rotation steps, each row followed by its count of steps:
The counts run from 0 to 397.
[ 35 -29  43   0  -1 -11   7 -12  18   4   8  19   2 -31 -30   8  12 -43
  -2 -15  22 -12  20   2   8  40   9   8 -28 -27   3  -2] => 88
[-15 -28   6 -14  17 -25  12  21   4 -12 -30  22 -12 -15 -25   9  -7 -15
 -20 -19 -12 -39  34   9  15  33   6  -2   4  25  28  18] => 272
[-33  12 -36  22   2 -20   7   3 -32  27   0 -21 -21  31  17 -10  -3   0
 -29  -9   2  27  21  -6 -17   9  -6  11 -20  30 -16  -3] => 64
[ 32  -2   5  -7   0 -39 -10 -14   6  28  20 -36  24  43   7 -14  23   5
 -29 -11  20   6   0  -9 -22  21  28  12 -22   9  -6 -28] => 70
[ -6 -19  45 -16  -1 -12  -2  -7  12 -17  -5  26  -3  -5 -22  31  -3   4
 -11 -29  -8 -17 -28   4  22  55   4   0   1 -16  16   4] => 9
[ 26  13 -12  -2  -6 -32 -14 -11   2  34  33 -26  28  26  19 -15  31  19
 -19  14  13  18 -10 -13 -22  10  12  21 -24  15  -8 -17] => 71
[-28  -5 -31 -35  11  19   8   0   7  -9 -19  -8 -30  -2 -25 -24   4   7
   7  26   7  13   6   5  -3 -20 -56 -26 -11  35  13  13] => 46
[-34   6  13 -14   8   3  31  -9  -1   2   4 -20  34 -33  -4  -1  -2  -1
  39  15  -4 -24   6   5  -2  24  18 -15 -41  18  17 -32] => 196
[ 24 -18   0  -5  22 -29  -5   2  32  16 -13   3 -15  43   7  -3   9   7
 -28 -48  14  -7   8  -5   5  26  10   0  -8  -5  10 -17] => 68
[-23  16  39 -20 -17  19   3 -28  15 -17  -4 -28  17  -6 -18 -14  16  11
  -2  20  -9  -6 -25  26   4  16  -2 -36 -14  10  12 -34] => 117
[ -6  18 -58 -33  -4  24  15  -1 -13   8  26   7 -23 -12 -12  24   3   6
  47 -18  -1  27  -1 -33   4   3   8  11  -9 -25 -13  10] => 316
[-26   9 -30  -4   7 -18  -8  21  22  -2 -10   8 -43   0  -2   5  11  22
   2  -8 -32 -42  31 -40  -5 -21  10   3  17  19  -5  21] => 376
[-60  15  12 -23 -28  10  21 -29 -12  -5 -15   7  -5   8 -16  -1 -12  -5
  11   3 -31  14  -7  15 -23  -6  25   7  -3  27  -5  38] => 122
[  1  -7  -8  19   5 -42  -5 -11 -24  45   4 -21  23  -2   7  22  -9  -6
  32  15  35  -2  15  21   4  12 -21  11  10  28  20 -29] => 255
[-30   0 -12   4   2  12   3  20  -4 -14   3  20 -25 -37  10  28   5  19
  -2 -11 -20   6 -45  -3  20  52 -22   6   0   2  21   9] => 7
[-10 -23  11 -25   8  27  13 -30  12  -6 -10  -9 -12   6 -50 -15   6 -45
  14 -26  24  21  14  22 -11  12  21  -4 -27 -25   6 -16] => 312
[ 17 -14   9  16   7   2 -16  13  36  -7 -38 -23 -43 -12   9  -4   6  14
   2  19   9 -26  18   9  10 -16 -37 -20  18   9  -2  24] => 369
[ 39 -12  31  20   6 -39   2   8  10   3 -27 -14   2   3  10 -19   4 -12
 -51 -27  18  -6   4  18   7  43  -7   1 -10   2 -11  22] => 174
[-28  16  -7 -15  -8 -22   9 -19  -6 -15  -3 -18 -10  16 -42 -35  12  -8
   3  48  -7   4   8  11 -33 -25  -9  -6  -2  33  -3  29] => 44
[-25  -4 -57  -1   1 -12 -10 -11  -4  36   7 -10 -24  -1   2  -9  20   6
  20  26   7  17   4 -19 -21 -13 -29  15   7  22  19   5] => 151
[-12 -21  28  13 -12 -19  20   3  -4  -7 -38  17 -20  -2   5  10 -34 -35
  12   0   3  -9  29  22 -18   6 -16   9   8  32  -2  53] => 358
[  5 -14   1 -10  -3 -43  11  -8 -44  29  22   9  27   9 -21  27  -8 -17
 -27 -14  19 -11  28  -7   9  35  18  22  -5  22 -16   3] => 168
[ 20  -5 -11 -14 -13   3  -2 -29   7  46  26   9 -23  28   9  11   2 -10
 -20 -25  30  -7  54 -23  16 -24  -8  -3  -1  13 -18   3] => 61
[-24  -8 -10 -22 -16  25  -9 -42  29  23  -3  15 -30  23  -7  23  14   3
  21 -37   4  -1   8   7  11  -1   1 -23   1  -6  31 -37] => 225
[ 34  -8  35  17  10 -27   7   2  -4  22 -20 -30  30   4   1 -11   3  -7
 -47 -10  24  -3   1  32   7  39 -12   6 -23   8 -14  -1] => 175
[-41  26  -4  24 -28  26  -8 -27   9  -8 -14 -44 -32  18  -4 -15  23 -13
 -11   5 -13  18 -19  23 -12  10 -20 -18  -8   1   2 -18] => 222
[ 44  20  -2 -10 -12  16  -7 -15  14   6  26   6 -19  -1 -14  24   9  -4
  15 -18  29  14  -3 -10  30  26 -23 -20  -1 -40 -12 -23] => 323
[-29  10 -22  18 -14 -17  10 -14 -28  34   6  -8 -21  38   3  -3  -1 -16
 -29 -16   4  14  41 -10 -18  -8  12  26  -7  29 -26  10] => 63
[-33  -9  23  10   1  24   3  -7 -13  -2  -6 -38 -19  48  -9   9 -30  -8
  20   5  30   1  22  24  -8   4 -16 -14  -1  16  -5 -29] => 136
[ -4   2  36 -46 -18   3   0 -14 -13 -15  17 -24  21  46 -22   5 -22  14
  18  11  12   4 -20   4 -24   0  19 -11  -1   5 -32  16] => 129
[-19  15  46  -2 -23   0  -2 -11  31 -40 -21  -6 -11   0 -22 -19   9   0
 -28 -12 -34 -17 -23  27  -4  25  17 -14  11  -1  15  14] => 115
[-12 -18  19 -18  20 -40  13  17  -8 -23 -19  -2  20  -9 -35   7 -12 -12
 -25 -10  -3 -37  24  10  15  44  20  -6   5  32  24  -1] => 273
[  4 -23   7 -25 -33   8 -15 -37  13  27  23  19   2 -35 -21  35  25  -7
   2 -17   1 -11   2   6  16  15  25  25  15 -18  22  -3] => 2
[-29  46 -18  -6 -24  -4   0  -1  -1  -4  24 -26   8 -23  24  17   4  45
  19  17 -43 -19 -32  -4   3  15  25  -5  16   5  -1  -7] => 111
[ 26  -3 -34  -2  -4  -7  -8  -9  33  38  24   5 -34  -9  35 -23  36  17
 -12   1  12  20  -1 -21 -13 -10 -10  31 -26  10   7  16] => 73
[ 16 -10  59 -11 -15 -27  -4 -11  -5   0  29 -10  37   2 -10   5  -8  -4
   9  44  23 -18 -14  13  -3  34  -9  -9 -12  32  -1  -3] => 353
[ -2 -16  25   8 -17 -16  15  -8  -2   9  -8  34 -38 -15  17  11 -16 -23
  15  19  -3 -11  12   2  -6  -5 -21   8   4  31  -4  61] => 357
[ -2  39  -3  20 -44  -9  -6 -38 -29  30  36 -14  -7  11 -13   7  14 -35
  -1  -5   7  25  -1  13 -12  11   5  21  19 -18 -29   7] => 326
[-50   8 -10  13 -19   1   8  -2 -36   3  15  -7  -1 -33   2  19  10   3
  -8  14 -23  16 -40  10  -3  41   9  35   4  11   8  15] => 5
